Rows swapped in pairs by one turn or mirror: which row each one swaps with:
The rows were stretched afterwards, more along some directions than others.
Bibeg: [-12.8 -13.1 -25.9  -9.2 -13.3 -20.6  -4.3  -8.6  -0.7  -4.5  -3.6   0.2
   0.7 -10.3  -6.7 -29.8 -10.8]
Salu: [  3.6  13.8  18.9  24.9  19.0  15.7  -2.5   6.1  -0.5 -11.8  24.9 -12.2
  -5.3  -0.8   7.7  20.6   2.3]
zezod: [  0.2   3.1   1.6 -10.3 -20.0 -11.9  -3.2 -10.9  13.1   8.0  -5.4   1.8
   8.8  12.3 -11.9  -2.2  -2.8]
Pasu: [  4.1   0.4 -12.8  -2.4  -7.9 -19.1   6.6   6.1  13.5 -10.4  36.3  -5.3
 -17.1  -7.0  10.8  18.0   3.0]
gog: [ 11.5  -4.4  -5.1 -22.9  -1.7 -11.2  32.5   0.1  -4.8 -24.7  13.5  17.0
   4.7  -0.7   2.6  -4.2 -15.2]
Kob: [ -6.0  -9.1  -5.1  12.9   7.3 -24.5  -7.8  -5.3   1.4   9.0   9.9   1.6
   7.1  16.3  -5.8  -7.2 -27.2]
Ruv: [  7.9  12.6  -7.1  -2.6 -16.3  11.7  -8.2   2.6  -5.1 -19.0   6.3 -23.8
  -4.0  -4.5   7.8  28.6  14.8]
Buvu: [  4.0   2.6 -11.2  -1.1   4.3  -0.8  10.9 -10.5  -0.5 -27.0  17.8   2.9
 -13.8 -18.6  12.5  20.1 -19.3]
gipu: [ -1.1  -3.0   9.4  -2.6   1.9   5.6 -21.8   7.7  -5.2  -9.6  -2.9 -11.6
   9.3   3.9  -3.7  -2.1  18.1]
zafes: [ 10.9  -8.3   1.5  -9.1 -12.9 -21.2   0.2 -13.2  10.7   3.3 -12.2  -4.8
  19.2  10.7 -20.9   2.7 -17.4]
Nav: [ -2.6  -2.4  -5.4  15.2  24.4   3.0  -0.7 -10.5 -11.0  -2.5  -8.8   8.7
  -9.1 -26.1   9.4  -7.9 -12.1]
lud: [ -7.0  19.8  -2.0  20.2  18.4  25.0   7.5  16.3 -24.2 -23.0  20.8 -12.0
 -17.2   3.2  13.7  12.9   2.6]
veko: [  5.6   9.7  -2.4  -6.2   5.8  27.7  -8.2   9.8   0.5   8.1  -1.5   7.8
 -10.5  -0.4   5.6   7.7  23.9]
Nagud: [  7.0 -11.5  14.9 -19.2 -33.3 -15.6  18.6  -7.3  15.0   5.4  -7.2  16.5
  15.8  -3.4  -7.1  11.5  -5.7]
vivi: [  6.1  15.8   8.2   3.3   0.6   8.1   6.1  -6.5 -15.9 -31.1   8.6  -8.6
  -2.6 -17.9   4.5  -1.1   1.6]
Guzi: [ -8.1   8.2  18.0  11.2   1.8   3.9  -1.2   1.1  10.3 -13.3  14.2  14.6
  -2.8   3.6   2.5  -5.5  -2.6]
rivir: [-11.4  -5.4  15.4   8.8 -10.8 -30.2  -6.0  -7.9  11.0  11.1   7.3   5.2
   5.1  10.1  -1.9  -5.8 -19.8]
kan: [  5.0  20.6   4.3   5.5   1.3  20.4  10.7  12.5 -21.7 -23.3   3.2  -3.0
 -18.6 -14.9  16.2   9.2  11.0]
Gir: [-3.2  1.0 12.5  3.9 22.8 13.3  7.2  4.0  5.9  0.0 -2.4 12.6 -6.2 -1.6
 -5.3  2.9 -0.4]
Peg: [ -6.5 -21.3   2.7 -11.3   1.7 -29.7   4.3  -0.3  34.8   5.6  11.8  -0.8
   4.0  -3.5   3.9  -4.0  21.0]
kabek: [-14.5   0.6  -4.9  14.1  14.0 -10.3  -9.5   9.3   2.3  19.5  12.0   7.3
 -11.9   7.5  11.0  -0.6   8.3]
voluz: [  3.8   2.1   1.4  20.0   4.7  -8.7  19.4   1.6  11.9  -7.1  21.9 -14.7
  -6.4  -0.1   3.5  25.8 -15.1]
mil: [ -5.2  19.1  -4.5  23.1   2.4   8.0   9.2   4.2 -20.5   2.5   4.8 -13.9
  -4.3   9.5  -7.6   8.8 -19.2]
vibo: [-14.8  -0.2   1.7  15.1  -6.0  -9.1 -19.6   7.5  15.8  11.2  11.6 -10.1
 -11.3   9.9   2.8  17.5   1.5]
Foru: [ 14.6   7.9   8.4 -17.2 -33.9   1.0  13.1   5.7  16.8 -12.5  18.0   0.7
   4.1  14.2  -8.7  36.4  -5.0]
Bofaf: [  7.0   1.5 -10.1 -19.0 -30.9 -18.6   7.0   6.1   9.8   3.1  22.0  -4.9
   0.0   7.4   1.1  21.7  13.5]
fala: [  7.7  -9.8   8.2 -13.9  -0.8  13.5   5.9  21.9   9.6  -5.0   3.4  -4.5
 -17.6 -15.2  12.8  18.2  45.1]
tafov: [ -2.1  15.8   1.8  11.0  14.4  19.6 -13.4  -9.1 -12.9 -18.1  -3.1   2.4
 -14.2  -4.7   7.3   9.0 -13.5]
mepa: [-12.8   3.4 -25.3  17.1   8.5 -14.9 -12.3 -19.4  -2.4 -10.8   9.3  -7.5
  -8.3 -10.9   4.8 -15.0 -14.3]
Resa: [ 11.4 -13.9 -24.4 -21.5  -6.4  -9.5  16.4  -1.4   7.8  -1.6   1.4  -3.8
 -16.5 -15.8  -0.1  12.8  10.2]
Zan: [ -6.3   3.9  12.6  23.4  22.6   9.8 -16.2   3.1 -22.8  -5.5 -10.1  -3.7
   3.7   2.2   7.8 -12.1  -5.6]
num: [  1.3 -15.6  -8.1  -4.4   1.1 -23.8   8.9   8.6   7.8  -9.3  16.0 -14.0
   1.8 -10.6  16.9   0.7  17.1]
zupi: [ 11.3 -10.3   5.2 -11.4  10.7  12.0  11.2  13.5  15.8 -10.0   1.2 -11.9
  -5.5 -10.6   9.5  26.8  34.4]
fazut: [-10.9   8.3   4.9   3.5  15.4   3.2 -17.4 -12.5 -23.6 -24.6  13.4  12.5
  -6.5  -5.0  10.6 -18.6 -16.7]
Zefis: [  7.6  -9.2 -16.1  -2.2  -5.1  -1.6  -3.6  -4.4  19.8  20.8  -6.9  -5.5
  -4.4 -15.2  -3.1  10.4   7.6]
Zake: [  8.2   0.2 -15.7  -9.3  15.2   2.7   4.9   2.9 -17.5 -40.6  16.1 -12.3
  -0.2  -3.7   0.4 -14.3  -3.2]
Zug: [  8.0  -2.7  15.4 -10.7   6.7  -8.1  -6.4 -10.5  23.5 -17.8  13.6  15.5
   3.3   0.4   9.6  -8.4   8.6]
Tubu: [-12.4  -8.6 -17.8  18.8  26.9  -9.2 -13.1  -4.5   6.6  13.8  -6.4 -20.5
 -10.7 -15.0   3.9  -0.2  10.9]
bem: [ -0.3  -5.0 -16.0 -20.9  -9.3 -11.2  -7.8 -11.4  -1.9 -10.3  18.1   7.6
   1.0  -3.7  10.8   4.3  10.0]
Mezo: [  1.0  -5.2   3.5 -12.3  -3.7   3.0 -13.8 -11.1  10.7 -18.2  10.2   3.7
   3.0 -13.8  -3.0  -6.1   4.2]
bimos: [  0.9   6.3   6.4  -6.4 -19.7 -19.5  11.9   1.9  10.5 -11.0  31.5  -1.2
   1.0   7.8  -7.2   6.7  -4.0]
Zigig: [ 11.3  -9.3  14.6   0.7  -8.6 -19.9  15.3  13.3  18.8  -5.3   2.5 -20.4
  13.5  10.4  -7.2   3.7   6.1]
Talo: [ 19.3   6.4   9.9 -18.5 -17.2  11.5  15.3  -1.2  -5.3 -24.3   3.1   4.4
   2.2 -19.4   4.2  17.4   7.1]
Keb: [-10.5  10.1   3.1   7.1  -7.9  -0.4   2.5  18.3   3.3  -0.3  17.5  -5.0
 -14.7  11.0  16.8  25.6  13.4]
varaf: [  6.2 -15.1 -22.2 -19.1  -5.6  -8.6  22.3   5.1  12.0   1.1  -0.9 -10.0
  -3.7  -3.5  -7.5  19.0   5.8]
boru: [ -0.3 -10.4 -13.8 -21.7  11.7  -5.0  17.4 -16.7  -2.6 -23.0  -4.1  14.7
   0.8 -20.1  -2.7 -21.5  -9.9]

Kob pairs with Zan
Bibeg pairs with Zug
Pasu pairs with kan
Keb pairs with Buvu
voluz pairs with lud
kabek pairs with Nav
Resa pairs with fala

